Rotation paths and how fast each direction turns (degrees per step)
Each turn is a multiple of 5 degrees from 10 to 175, or 0.
Each row of a path follows its step; steps can be skipped.
Path 1:
step 1: [-19.0  14.3 -14.9   8.8 -12.1  44.8  21.5 -41.1 -38.3  32.5   8.5 -23.9
 -39.9  27.5   0.8  -1.2  -0.1 -16.5  -0.7 -25.1 -12.9  43.0 -22.6  -4.9
 -36.5  35.1   4.3 -47.2 -26.6  26.2 -27.9  -6.1   2.4  -7.3   9.1  17.5
  48.4 -16.2  -8.1  24.7   2.8  -4.8   6.1 -15.0 -10.0   2.2  26.6 -24.9
 -14.8 -15.8 -36.2  -6.4  42.0  -2.1  21.5  -9.3  14.8   8.7 -40.9 -31.4
  -7.5   4.9 -13.1 -12.1 -11.2  34.9]
step 2: [ 11.0   0.4 -61.1  23.4  -5.2  14.4   3.4  20.7  -6.8  -5.9  -7.2  39.4
  -7.1 -15.6 -36.2  16.6  17.8  11.5  -4.5  46.0  12.5  28.8  12.7  21.3
  45.7   6.3  -6.7   7.3  -1.1  -2.5 -16.0 -30.3  51.6  40.5   1.9 -27.9
   6.1  -0.5 -22.0 -31.3  -4.8  -3.7  38.5 -12.5  13.0  28.9  16.7  18.4
 -22.9   6.9  17.1  27.3  16.7   1.1  35.0  16.2   0.7  37.3 -13.5  12.4
  22.3  53.0  21.5 -15.9   3.7  12.6]
step 5: [-14.8 -14.3  11.3 -21.0   5.5  20.6 -15.1  24.7   4.8  32.2  19.7  -9.4
  11.8  23.6 -56.8  -1.8  12.7  34.7  -5.5  31.9  16.8 -33.5  29.4  -6.1
  20.2  30.1 -41.7   3.0  18.0 -15.2 -25.7 -31.8   5.6 -25.3 -11.2  -5.3
  -4.8 -27.5  10.7 -24.5 -21.7  20.8  26.7 -16.4 -32.3  26.0  -1.6  -5.2
  -9.4  -9.3  -8.5  11.2 -25.8  -4.1  -5.9  -4.9   2.3 -27.1  37.9  41.4
 -65.3 -37.5   4.6  31.4  -8.1   1.1]
step 6: [  8.5 -26.3   0.5 -10.1  14.4 -28.3  10.2 -14.0 -41.2  19.3  33.8 -36.2
  -1.6 -24.2   3.9   9.2 -20.2  15.4 -16.5  27.5 -32.8   9.3   0.4  39.1
 -49.3 -16.9  12.6  -4.1   8.7 -17.8 -15.8  24.2 -28.4   6.8  57.2 -13.4
  -2.5 -32.2 -18.4  -1.5  12.2 -14.7   7.5  20.6  -9.4  -1.7 -27.1  16.8
  -8.4 -13.5   9.6  18.0   7.5 -14.2  25.6   3.1  -4.5 -36.2 -62.6 -11.6
  -5.3 -66.8   3.7  13.1   0.0 -22.1]
step 10: [ -5.5 -10.7  22.5 -12.2  40.1  16.3  57.9   5.2  16.0  26.6  -4.0  13.2
  18.1  25.2   4.1  32.3  46.6 -21.2   5.3   5.3   2.5 -27.7 -30.4 -16.4
   9.9  27.0  -4.6  25.0 -22.3  -2.2   4.3  -6.4   7.5  15.0 -35.9   5.5
 -36.7 -17.8 -26.3   7.3   0.6  40.8  -3.1  69.1 -16.9   3.1 -23.7  -9.2
  11.4  -6.5 -20.6 -59.4 -19.8   4.4  -1.6  -6.3 -13.4   8.7   0.6  34.1
  -6.9  17.2  -1.0 -25.8 -10.7 -35.2]
step 14: [-15.9   6.9 -18.7  -6.6  -4.6  24.6 -53.6  27.8 -25.8  15.7 -74.8 -14.4
 -10.4 -23.9  16.0   4.3  22.5  -1.3  -2.4  22.8 -28.3   5.8   5.3 -20.8
  18.2 -14.0  22.9   2.6   0.5  -6.1 -29.6  25.7   5.5  -6.1  -4.0 -15.9
  55.1 -11.4  24.7 -13.0  43.6   2.8  -1.0 -20.4   1.6 -22.7 -18.5  28.8
  -4.2 -11.7  51.1  -1.7  16.2  36.0 -16.8   6.6 -19.0  34.9  17.5  28.2
  39.5   5.3 -16.2   1.0  23.2  -3.5]
step 15: [ -7.2   0.6  11.1 -18.1 -31.8  15.5  51.2  -6.3  10.8   1.5 -21.4 -19.2
  30.6  14.1  12.0  -1.2  13.5  18.5 -17.1 -12.9 -30.7  -0.7 -29.8 -17.3
   3.4  34.5   9.6 -11.3 -35.8  17.0   4.8  -1.6  17.4 -42.1  31.7  28.0
   5.7  36.0  12.8  14.3 -45.6 -23.7  -3.8   2.9  -1.7  21.2  11.6 -18.8
  43.5  -5.5  26.1  24.4 -19.0  10.7  -1.8  -7.0  47.9  13.2 -19.6  62.0
   8.5  13.7  31.7  -3.5  38.8 -20.9]
step 16: [ 12.0   8.2  -9.2  12.9   2.6  28.3 -21.2   7.4  -8.9  25.2   5.6 -14.8
   8.4  20.6 -37.0  69.9   2.5  36.6 -20.9   6.8 -20.7  -7.1 -12.5 -25.6
 -23.7  -2.5   1.2  52.3  -5.2   2.8  31.2  -5.9  -8.2  -0.3   6.2   5.0
  25.3 -23.1 -38.6  -7.5  27.3 -40.0  -3.9  35.1  21.9   4.4  -2.5 -27.5
 -39.7   5.8  -9.7 -26.2   7.3 -35.0   0.1 -11.2  11.9 -25.7  38.5  13.8
 -32.3  44.5  25.8 -25.9   9.6   4.8]
step 17: [ 29.1 -18.8   4.7   0.3  -0.2  -7.3  30.8  33.8  -5.3 -53.6 -36.3 -50.3
 -22.5 -46.7 -48.2  -9.8   4.3 -34.0   4.2  10.6   7.2 -39.4  -0.1  -3.4
 -21.4  29.7   1.7  19.8  42.3 -15.2 -11.0 -45.7 -17.2 -11.9 -25.9  -8.0
   1.5 -47.9 -14.5  -3.9 -21.2  -2.5 -17.6  -2.1  -7.9  19.5  15.8  -1.7
  -2.0 -34.4   6.9   9.9  12.2 -17.5  11.6  -0.7 -25.6 -14.3 -14.8  10.9
  16.3 -16.1  12.3  23.6  39.6  19.1]
step 18: [ 50.0   0.5   0.8  -1.5  -0.4 -27.8  -1.1 -32.4  19.6  -3.9  50.9 -27.9
   9.1 -38.0   5.4 -18.5  22.2  14.2 -14.7 -19.7  33.1   0.8   4.6  14.2
  -3.5 -29.2  52.3  17.8 -10.2   8.7  37.2 -22.8 -32.5 -10.9  15.1  -4.9
  27.3  25.7  -5.1 -16.6 -25.1  20.0  21.1 -11.8 -12.8  20.2 -50.0  24.2
  20.9 -16.8  31.1   7.4 -31.0   4.3  16.6 -25.6   1.1 -30.4  -9.2 -12.8
 -24.7   9.6 -19.5 -50.9  -4.9   8.0]
Directions:
[  7.0  -3.7   5.3  -5.5   4.5  -1.7   5.6   0.9   8.2  -3.2   6.4   3.0
  -3.4   0.2  -4.3  -1.8  -3.7   5.5  -4.1   3.2   2.2   0.4  10.1   0.2
  -5.9   1.2   7.8   4.2   3.1  -7.5  -3.0  -0.1  -0.6  -9.8  -6.3  -7.1
  -2.7   3.1  11.7 -19.3   4.4   2.7   4.0  -2.8  -3.7  -9.5  -6.1   0.6
   6.6  -1.9  -0.9 -11.7   2.7   1.2  -1.0  -8.0   4.1  -5.3  -4.6 -11.7
  -7.5 -13.4  -3.9   6.2  -2.9   2.2] -> 55
[ -0.2  -5.5  -2.4  -0.2   4.2   0.9   8.5   4.1  -6.6   2.9  11.7  -8.3
  -0.9  -4.1   4.2   1.2  -2.6  -4.0  -0.7   4.9   4.6   0.3   3.5   1.9
   8.6  -1.3   5.1  -1.9  -2.0 -14.3   9.8   0.6   9.0   6.8  -1.2  -7.3
   4.4   9.3   5.1   2.6  11.5   7.5  -8.0   8.3  -7.6   6.5   0.3  -6.4
  -3.6  -4.8   6.1  -0.2  -4.8   6.4   0.2   8.2  -1.9   2.2  -0.1   2.0
   5.6  -6.5  -8.0  -6.3  16.3   1.8] -> 95
[ -1.8   6.3  -6.4  -3.9  -6.0   3.4   4.4   1.9  10.9   4.4  -3.1  10.7
 -11.0  -1.1   6.3   1.1  -7.1  -2.2  -1.0   0.2   3.3   6.9  -1.8  -3.9
   5.9   5.8  -1.5   0.8  -4.7   5.9 -13.6   0.8  10.6   7.6  -2.7   1.8
  -3.2   3.7   2.1   8.0   6.6   2.1   0.9  -2.1  -5.7  11.2  -6.1  -4.7
   5.5   0.8   5.2 -10.4   9.3   3.7   4.5  12.3  -5.0   5.6  -4.0  -9.3
  -5.6   4.3  -4.1   0.9 -11.3   0.0] -> 35
[  1.4  -9.6  -2.3   4.2   5.5   8.3  -2.5  -1.0   7.5  -0.5   0.6  -9.0
   4.3   1.6  -8.0 -13.5  -2.5   3.7  -3.8   0.4  -1.8  -6.5  -4.0   8.7
   3.9  -7.1   2.1   6.2   5.1  -3.0 -10.1 -11.9  -8.3   2.6  -9.6   1.4
  -4.2   5.9   3.2  10.1  -4.4   3.3  -6.9   4.4   1.3   6.6  -7.1  -2.2
  -0.4  12.5  -1.5 -11.5  -3.8  -4.9   2.1   3.5  -4.1 -15.1   0.5   0.2
   4.0   5.7   3.6  -0.8  -0.8   1.4] -> 55
[  3.6   6.7  13.5   6.7  -5.3  10.6   2.8   0.1   8.8   5.1   9.5  -3.9
 -10.7   1.2   4.2   1.1   6.7   9.1   2.6  -3.1  -5.3  -3.3   1.5   2.1
   5.9  -7.9  -2.8 -12.3   2.4   3.9  -3.2  -1.8  -1.8   4.5  -1.3   1.0
  12.8  -4.4  -0.4  -5.4   4.0   1.8  -5.1  -3.9   6.4  -5.0  -7.1 -14.7
  -3.4  -4.2   1.1   4.9  -4.6   3.9  -2.1  -8.8 -15.5  -1.1   1.2  -0.6
  -5.5   3.5   0.5  -1.7  -1.4  -5.3] -> 175
[  1.6  -1.3  -1.9   1.1  -0.7   6.7  -1.8  -9.4  -1.5   8.9  -1.6   7.2
  -1.6   2.3  -8.7   9.4   2.8  -7.2   2.3   2.1   7.3   8.2   6.7  -2.8
  -0.1  -4.0  -3.9  -0.3  -6.3  -0.5   0.7  10.9 -12.9  -7.3  -6.2 -11.5
   6.8   6.6  -0.9   4.8  -0.8   1.6  -8.8   8.2   9.3   5.7  -5.3  10.7
  -3.7 -13.3   6.4  -6.4  -4.3  -3.2  -5.0  -1.1  -5.6  -2.6  -8.3   4.2
   2.9  -1.5   6.2   3.0  -8.1   1.3] -> 170
